(in the rows, 128 means zero)
Rotation paths and how fast each direction turns (degrees per step):
Each turn is a multiple of 5 degrees from 10 to 175, or 0.
Each row of a path follows its step; steps can be skipped.
Path 1:
step 0: [125 136 135 127 125 134 130 134 130 126 135 121 121 127 124 127 116 130
 125 125 125 119 130 136 140 138 111 135 129 123 124 136 128 128 129 118
 125 120 128 124 137 135 129 115 139 130 117 126 119 118 126 125 131 129
 134 132]
step 2: [123 130 116 120 127 136 121 135 132 123 125 139 136 126 124 115 119 126
 136 120 124 133 123 121 120 122 123 121 120 119 121 134 128 122 127 126
 126 132 121 118 127 130 128 131 114 131 129 129 131 130 123 134 112 126
 123 125]
step 3: [129 125 132 123 118 124 127 128 141 131 122 128 137 128 129 135 131 114
 134 131 129 131 119 132 124 123 134 124 123 128 141 118 126 134 128 119
 131 137 125 128 123 135 132 115 130 127 137 143 133 137 120 131 126 119
 133 126]
step 4: [143 129 126 123 120 129 138 120 124 135 120 127 129 135 137 131 140 131
 122 127 132 127 135 122 117 128 133 107 121 132 125 132 124 136 128 128
 131 123 128 135 133 130 124 135 129 125 138 131 129 121 129 126 127 131
 140 129]
step 6: [131 124 124 131 141 126 126 134 115 128 120 126 127 127 129 137 133 129
 133 128 129 113 133 128 131 136 124 140 131 126 127 129 134 118 128 150
 134 130 128 129 126 123 118 129 138 127 124 135 126 134 118 119 135 131
 127 131]
step 7: [120 135 122 135 136 127 125 131 133 128 134 128 127 135 131 131 120 129
 126 127 130 132 135 126 128 114 136 133 138 117 129 125 123 120 125 138
 102 128 130 124 123 126 126 134 126 130 130 128 122 124 129 131 130 142
 120 132]
step 8: [128 126 129 131 131 131 120 126 138 121 139 125 116 128 125 135 126 123
 125 135 120 124 118 112 139 131 130 133 133 116 132 117 124 128 116 123
 140 126 125 124 127 127 137 131 116 134 134 125 134 126 135 129 128 128
 126 121]
step 9: [132 135 131 113 120 124 129 119 121 130 130 120 129 127 135 126 120 131
 131 140 121 136 127 136 130 132 120 130 133 120 134 132 136 132 131 123
 131 120 129 129 135 118 139 123 123 122 131 128 129 114 124 142 131 123
 134 122]
step 13: [122 139 124 140 124 127 126 120 140 144 124 130 123 118 134 134 135 122
 128 123 127 124 126 117 130 132 127 124 130 139 122 129 115 134 126 126
 127 117 133 121 123 126 121 126 129 127 133 136 123 125 133 113 126 133
 127 126]
step 14: [134 126 120 126 137 123 129 122 123 122 131 130 123 125 134 126 129 123
 143 125 127 136 138 121 119 123 129 127 137 137 119 115 119 126 130 121
 136 127 127 122 131 120 123 117 127 124 115 120 134 121 134 129 135 125
 131 126]
Speeds:
[129 131 123 125 128 127 131 129 131 127 128 131 127 128 130 129 130 128
 129 128 125 130 127 128 128 128 130 131 127 128 130 127 129 129 128 126
 127 128 127 130 126 129 130 129 125 128 126 127 132 128 126 128 128 127
 132 126] -> 60
[132 124 130 127 126 127 126 127 129 129 124 130 127 130 128 127 125 129
 127 130 130 129 129 129 126 127 128 128 129 127 129 129 131 133 129 128
 130 129 129 129 128 131 129 130 126 129 127 127 127 128 128 128 130 128
 130 127] -> 60
[130 130 128 131 128 128 125 127 128 129 128 127 126 127 131 130 127 130
 128 126 126 129 128 127 128 128 128 132 127 128 130 129 126 127 131 129
 127 128 128 127 132 133 123 129 128 128 126 126 127 130 128 126 130 128
 127 128] -> 55
[130 132 130 128 127 126 126 129 128 127 125 124 130 127 127 129 129 129
 127 124 130 129 127 129 126 128 127 124 128 130 128 128 127 128 129 127
 127 129 128 130 128 127 129 129 127 129 129 129 131 133 128 126 126 126
 129 125] -> 45
[125 131 127 124 128 127 130 126 128 126 126 127 130 129 128 128 126 130
 127 124 128 129 128 127 125 126 126 126 131 126 125 129 128 129 128 129
 126 129 128 128 130 129 127 125 127 129 126 127 127 123 127 129 130 127
 128 128] -> 155
